In the data rows, 128 means zero.
Here is a table of points, one per row:
tensor([124., 124., 108., 115., 120., 138., 155., 124., 124., 174., 244., 112., 154., 182., 143.,
         95., 139., 114., 180., 105., 107., 106., 177., 182., 113., 116.,  86., 182., 126., 118.,
        107., 124.])
tensor([151., 122., 129., 113.,  89., 137., 104.,  93., 130., 128., 120.,  86., 132., 117., 156.,
        176., 131., 104., 142.,  75., 114.,  86., 138., 106., 155.,  70.,  82., 127., 145.,  96.,
        131., 116.])
tensor([126., 119., 137.,  86., 128., 125., 101., 113., 154., 114., 168., 109.,  85., 176., 101.,
        146., 101., 127., 134., 113.,  96., 123., 214., 121., 101., 144., 119., 145.,  94., 129.,
        136., 101.])
tensor([110.,  77.,  94., 137.,  75.,  71., 150., 119., 117., 129.,  83., 150.,  98., 168., 175.,
        124.,  94.,  92., 159., 195., 131., 101., 119., 155., 138., 109., 110., 123., 172., 126.,
         78., 111.])
tensor([166., 129., 180., 116., 121., 153., 125.,  94.,  99., 146., 107., 120.,  89., 215.,  95.,
        199.,  99., 113.,  93., 119., 120., 103., 176., 163., 147., 124., 130., 126., 106., 116.,
        151., 121.])
tensor([208., 138., 126., 142., 125., 228., 140., 173., 151., 141., 190., 121., 173., 163., 152.,
        159., 146.,  98., 110., 107., 102., 123., 116., 133., 123., 108., 131., 221., 194., 104.,
        106., 154.])
tensor([162., 109., 134., 185., 167., 121., 116., 122., 194.,  87., 215., 166.,  93.,  86., 126.,
        127.,  87., 128., 111., 122., 133., 121.,  94., 138., 155., 174.,  95., 117., 108., 123.,
        108., 126.])
tensor([135.,  94., 132., 112.,  86., 158., 120., 115., 149., 112.,  90., 144.,  77., 158.,  89.,
         82., 120., 102.,  94., 148., 109., 147., 166., 132., 161.,  97., 118., 103., 153., 128.,
        136., 110.])
tensor([ 88., 131.,  90., 140., 127., 107.,  96., 148., 128.,  91., 161., 192., 110., 144., 105.,
        115., 153., 139., 120.,  78., 108., 130., 113., 101., 113.,  73., 159., 137., 140., 151.,
        106., 156.])
tensor([148., 110., 156., 117., 156., 171., 179., 183.,  99., 123.,  90., 103., 131., 171., 132.,
        148., 146., 197., 132., 155., 124.,  93., 102., 248., 107., 120.,  85., 149., 199., 120.,
         87., 109.])
tensor([128.,  88., 135., 100.,  85., 115., 127., 185., 113., 160., 131., 105.,  81.,  80., 127.,
        143., 137., 130., 121.,  88., 110., 165.,  81., 129.,  97., 122.,  70., 152.,  74., 125.,
        114.,  70.])
tensor([147., 114., 128., 153., 151.,  74., 108., 109., 208., 138., 161., 128., 141., 198., 139.,
        125., 173., 105., 101., 127., 133., 124.,  77., 146., 137., 141., 136.,  81.,  99., 100.,
        169., 144.])
tensor([145., 129., 221., 111.,  93., 146.,  97., 104., 137.,  75.,  89., 119., 125., 188., 118.,
        128.,  92., 102., 157.,  98., 121., 140., 201., 147.,  85., 157., 114.,  95., 164.,  68.,
        126., 119.])
tensor([127., 176.,  92., 122., 130., 113., 134.,  95., 107., 145.,  91., 140.,  99., 102., 129.,
        116., 122., 130.,  71., 183., 112., 117., 108.,  92.,  84., 112.,  94., 124., 159.,  87.,
        143., 153.])
tensor([113., 128., 158., 112.,  98., 152., 126., 139., 148., 128., 178., 137., 164., 103., 101.,
        148., 134., 144., 106., 175.,  85., 107., 115., 108., 104., 125., 125.,  77., 107., 165.,
        101., 135.])
tensor([172., 101., 129.,  68., 177., 108., 133.,  92.,  53., 124., 178., 230., 143., 110., 145.,
        146., 215., 110., 179., 147., 189., 154., 143., 107., 125., 127., 131.,  88., 150., 103.,
        130., 134.])
tensor([151., 249., 108., 130.,  73.,  99., 182., 203., 110., 107., 112.,  94., 117., 110., 148.,
        133., 162.,  93., 155., 114.,  74., 171., 136., 155., 200., 152., 190., 114.,  71., 105.,
         98., 125.])
tensor([129.,  97., 224., 199., 167.,  91., 124., 140., 152., 200.,  83., 121., 135.,  88., 122.,
        104., 182., 115., 125., 117., 109.,  90., 147., 113., 133., 139., 131., 146., 116., 117.,
        139., 202.])
tensor([ 88., 114.,  91., 111., 118., 156.,  81., 181., 127.,  90., 101., 111., 214.,  93., 141.,
        127., 125., 117., 113., 167., 138., 145., 167., 152., 151., 128., 143., 126.,  98., 125.,
        154., 121.])
tensor([119., 129., 177., 121., 124., 180., 143.,  79., 186.,  95., 147., 107., 105.,  82., 133.,
         97., 173., 149., 132.,  94., 185., 123., 113., 135., 127., 118., 126., 108., 120., 193.,
        140., 139.])
tensor([190.,  91., 144.,  79., 136., 123., 112., 121., 137., 120.,  87., 103., 116., 130., 136.,
        118., 111., 144., 108.,  82.,  89., 102., 173., 131., 134., 128., 154.,  87., 130., 201.,
        109., 100.])
tensor([108., 107.,  83., 147., 162., 124., 114., 123., 127., 175., 140.,  61.,  86., 152., 132.,
        121., 163., 112., 116., 116., 167., 127., 111.,  92., 131., 155., 115.,  89., 123., 142.,
         94., 158.])
tensor([126., 130., 170., 161.,  82., 121.,  96., 194., 100., 167., 129.,  94.,  90., 126., 127.,
        116., 121., 186., 128., 114., 178., 129.,  99., 111., 112., 197., 116., 115., 150., 169.,
        223., 181.])
tensor([ 90., 135.,  61., 106., 189., 112., 139., 155., 143.,  88.,  97., 125., 102., 120., 101.,
        146., 126., 127., 130.,  88., 120.,  82., 107., 116.,  92., 161., 133., 126., 123., 123.,
        144., 167.])
tensor([117., 132., 100., 154., 142., 138., 185.,  82., 160., 199., 102., 162., 103., 105., 197.,
        251., 124., 200., 218., 177., 104., 233., 164., 141., 147., 143., 208., 140., 170., 148.,
        132., 114.])
tensor([ 98., 150., 100., 133., 165., 112.,  94., 149., 123., 146., 108., 117., 181., 113.,  93.,
        110.,  83., 118.,  93.,  89., 168., 190., 170., 134., 146., 164.,  93., 120., 148., 177.,
        120., 150.])
tensor([126., 127., 170., 131., 108.,  97.,  98., 124., 131.,  88., 123., 182., 139., 126.,  95.,
        126., 167., 255., 111., 135., 145., 116., 120.,  95., 135.,  95., 134., 141., 124., 100.,
         85., 159.])
tensor([149., 125., 113., 132., 151., 132.,  94., 104., 165., 109., 129., 111., 104., 132., 116.,
         94., 178., 111., 118., 116.,  74., 136.,  93., 109., 103., 136., 128., 133., 161.,  96.,
        156.,  55.])
tensor([109., 165., 189.,  99., 201., 117., 167., 255., 129., 136., 123., 157.,  97., 141., 181.,
        130.,  87., 104., 179., 158., 179., 149., 130.,  82., 190.,  73., 136., 108., 131., 115.,
        196.,  88.])
tensor([135., 223., 101., 106., 111., 133., 135.,  84., 132., 165., 100., 168., 113., 119., 164.,
         68.,  80., 196., 144.,  97., 123., 134.,  97., 180., 114.,  94., 175., 104.,  94., 102.,
        128., 156.])
tensor([102., 106., 172., 208., 166., 112., 156., 115., 156.,  94.,  74., 160., 137., 109., 125.,
        124., 160.,  84., 137., 100., 117., 122., 111., 131., 106., 132.,  99., 132., 109., 124.,
        161., 154.])
tensor([ 74., 125., 121., 114.,  95.,  52., 166.,  89., 121., 130., 167.,  68., 141., 115., 146.,
        162., 122., 136., 156., 142., 132., 147., 129., 214., 157., 111., 140., 168., 219., 120.,
        143., 116.])
tensor([108., 129., 110.,  87., 121., 119., 149., 114., 112., 144., 139., 205., 114.,  85., 171.,
        113.,  93., 117., 112., 120.,  91., 127., 141., 123., 154., 147., 140., 108., 186., 105.,
        102., 146.])
tensor([126., 125., 134., 136., 109., 159., 124., 130., 144., 117., 141., 103., 189., 115., 119.,
        122., 125., 174., 147., 199.,  80., 109., 109.,  94.,  85., 134., 105.,  65., 109., 167.,
        108., 112.])
tensor([142., 137., 115., 118., 126., 114., 117., 125., 149., 124., 159., 129., 106.,  92.,  62.,
        112., 134.,  85., 131., 225., 120., 106., 130., 131., 111., 112., 123., 125., 118., 143.,
        142., 154.])
tensor([105., 121., 118., 157., 106., 120., 163., 107., 120.,  84., 176., 144.,  99., 116., 132.,
        119., 151., 100., 117.,  97., 148.,  98., 141., 115., 107., 174., 132., 123., 118., 177.,
        154., 142.])
tensor([140.,  88.,  95., 129., 129., 147., 160.,  79.,  96., 116., 111., 111., 191., 165., 134.,
         74., 110., 184., 101., 131.,  85., 125., 123.,  95., 203., 129., 101., 168., 105., 141.,
        187., 104.])
tensor([139., 135., 118., 122., 128., 152.,  86., 110., 104., 106.,  99., 113., 177.,  99., 129.,
         97., 101., 102., 135., 174., 140.,  85., 118., 119., 127., 159., 175., 158., 136., 161.,
        136.,  79.])
tensor([190.,  88.,  98., 110.,  79., 154., 169., 165., 170., 196., 104., 138., 201., 139.,  94.,
        111., 127., 112., 119., 111., 221., 158., 104., 105.,  78., 160., 143., 190.,  98.,  99.,
        127.,  99.])
tensor([110., 175., 149., 150., 140., 105., 122., 121.,  87., 100., 147., 121., 138., 131., 142.,
        148., 119., 118.,  76., 136., 179., 129., 137., 117.,  77.,  86., 172., 122., 106., 165.,
        114., 106.])
tensor([ 73., 154., 113., 184., 129., 136.,  85., 118.,  99., 214.,  93., 168., 112., 151., 103.,
        122., 173., 112., 113., 109., 132., 118., 110., 150., 126., 172.,  99., 106., 106., 124.,
        115., 105.])
tensor([ 80., 192., 155.,  96., 125., 124., 158., 125., 113., 124., 114.,  81., 158., 129., 138.,
        109., 116., 104., 131., 147., 140., 170.,  93.,  69., 186., 158., 145., 165., 115., 116.,
         55., 106.])
tensor([115., 114., 137., 114., 149., 120.,  97., 112.,  94.,  88., 114., 138.,  90., 130., 161.,
        114., 128., 123., 108., 181., 107., 164.,  96., 121.,  99., 106., 133., 157.,  81., 121.,
        109., 191.])
tensor([ 92., 114., 111., 133., 130., 156., 124., 138., 115., 110., 148., 124., 136.,  85., 140.,
        144., 123., 131., 106., 153., 162.,  82., 188., 104., 164.,  96., 139., 126., 103.,  74.,
        136.,  98.])
tensor([157., 144.,  69., 179., 153., 104., 117., 139., 110.,  93., 111.,  85., 125., 112., 110.,
        113., 108., 125., 134., 122., 183., 137., 158., 116., 105., 146., 107., 118., 127., 138.,
        135., 116.])
tensor([170., 116., 100., 101., 110., 165., 121., 106., 125., 119.,  86., 142., 175., 147., 103.,
        193.,  93.,  98., 148.,  96., 140., 108.,  84., 105., 182., 114.,  98., 195.,  96., 185.,
        139., 141.])
tensor([111.,  90., 119., 142., 164., 129., 128., 109.,  71., 158., 156., 110., 129.,  98.,  87.,
        118.,  62., 116., 166.,  73.,  93., 161.,  75., 150.,  91.,  80., 202.,  85., 136.,  84.,
        108., 149.])
Along one direction, these points spread out more than along any other. Take the direction at right angles to it along which they spread out most. Go by this last direction. How far along it is each point below, from 0 to 99? 50 is the average, and the first point above lies past it. One standard deviation of the points above along it is 16.
tensor([127., 176.,  92., 122., 130., 113., 134.,  95., 107., 145.,  91., 140.,  99., 102., 129.,
        116., 122., 130.,  71., 183., 112., 117., 108.,  92.,  84., 112.,  94., 124., 159.,  87.,
        143., 153.]) 35
tensor([ 88., 131.,  90., 140., 127., 107.,  96., 148., 128.,  91., 161., 192., 110., 144., 105.,
        115., 153., 139., 120.,  78., 108., 130., 113., 101., 113.,  73., 159., 137., 140., 151.,
        106., 156.]) 35
tensor([157., 144.,  69., 179., 153., 104., 117., 139., 110.,  93., 111.,  85., 125., 112., 110.,
        113., 108., 125., 134., 122., 183., 137., 158., 116., 105., 146., 107., 118., 127., 138.,
        135., 116.]) 46
tensor([110., 175., 149., 150., 140., 105., 122., 121.,  87., 100., 147., 121., 138., 131., 142.,
        148., 119., 118.,  76., 136., 179., 129., 137., 117.,  77.,  86., 172., 122., 106., 165.,
        114., 106.]) 38
tensor([190.,  88.,  98., 110.,  79., 154., 169., 165., 170., 196., 104., 138., 201., 139.,  94.,
        111., 127., 112., 119., 111., 221., 158., 104., 105.,  78., 160., 143., 190.,  98.,  99.,
        127.,  99.]) 72
tensor([126., 125., 134., 136., 109., 159., 124., 130., 144., 117., 141., 103., 189., 115., 119.,
        122., 125., 174., 147., 199.,  80., 109., 109.,  94.,  85., 134., 105.,  65., 109., 167.,
        108., 112.]) 52
tensor([111.,  90., 119., 142., 164., 129., 128., 109.,  71., 158., 156., 110., 129.,  98.,  87.,
        118.,  62., 116., 166.,  73.,  93., 161.,  75., 150.,  91.,  80., 202.,  85., 136.,  84.,
        108., 149.]) 35
tensor([151., 122., 129., 113.,  89., 137., 104.,  93., 130., 128., 120.,  86., 132., 117., 156.,
        176., 131., 104., 142.,  75., 114.,  86., 138., 106., 155.,  70.,  82., 127., 145.,  96.,
        131., 116.]) 72
tensor([162., 109., 134., 185., 167., 121., 116., 122., 194.,  87., 215., 166.,  93.,  86., 126.,
        127.,  87., 128., 111., 122., 133., 121.,  94., 138., 155., 174.,  95., 117., 108., 123.,
        108., 126.]) 44
tensor([113., 128., 158., 112.,  98., 152., 126., 139., 148., 128., 178., 137., 164., 103., 101.,
        148., 134., 144., 106., 175.,  85., 107., 115., 108., 104., 125., 125.,  77., 107., 165.,
        101., 135.]) 49
tensor([126., 119., 137.,  86., 128., 125., 101., 113., 154., 114., 168., 109.,  85., 176., 101.,
        146., 101., 127., 134., 113.,  96., 123., 214., 121., 101., 144., 119., 145.,  94., 129.,
        136., 101.]) 71
tensor([208., 138., 126., 142., 125., 228., 140., 173., 151., 141., 190., 121., 173., 163., 152.,
        159., 146.,  98., 110., 107., 102., 123., 116., 133., 123., 108., 131., 221., 194., 104.,
        106., 154.]) 88
tensor([109., 165., 189.,  99., 201., 117., 167., 255., 129., 136., 123., 157.,  97., 141., 181.,
        130.,  87., 104., 179., 158., 179., 149., 130.,  82., 190.,  73., 136., 108., 131., 115.,
        196.,  88.]) 28
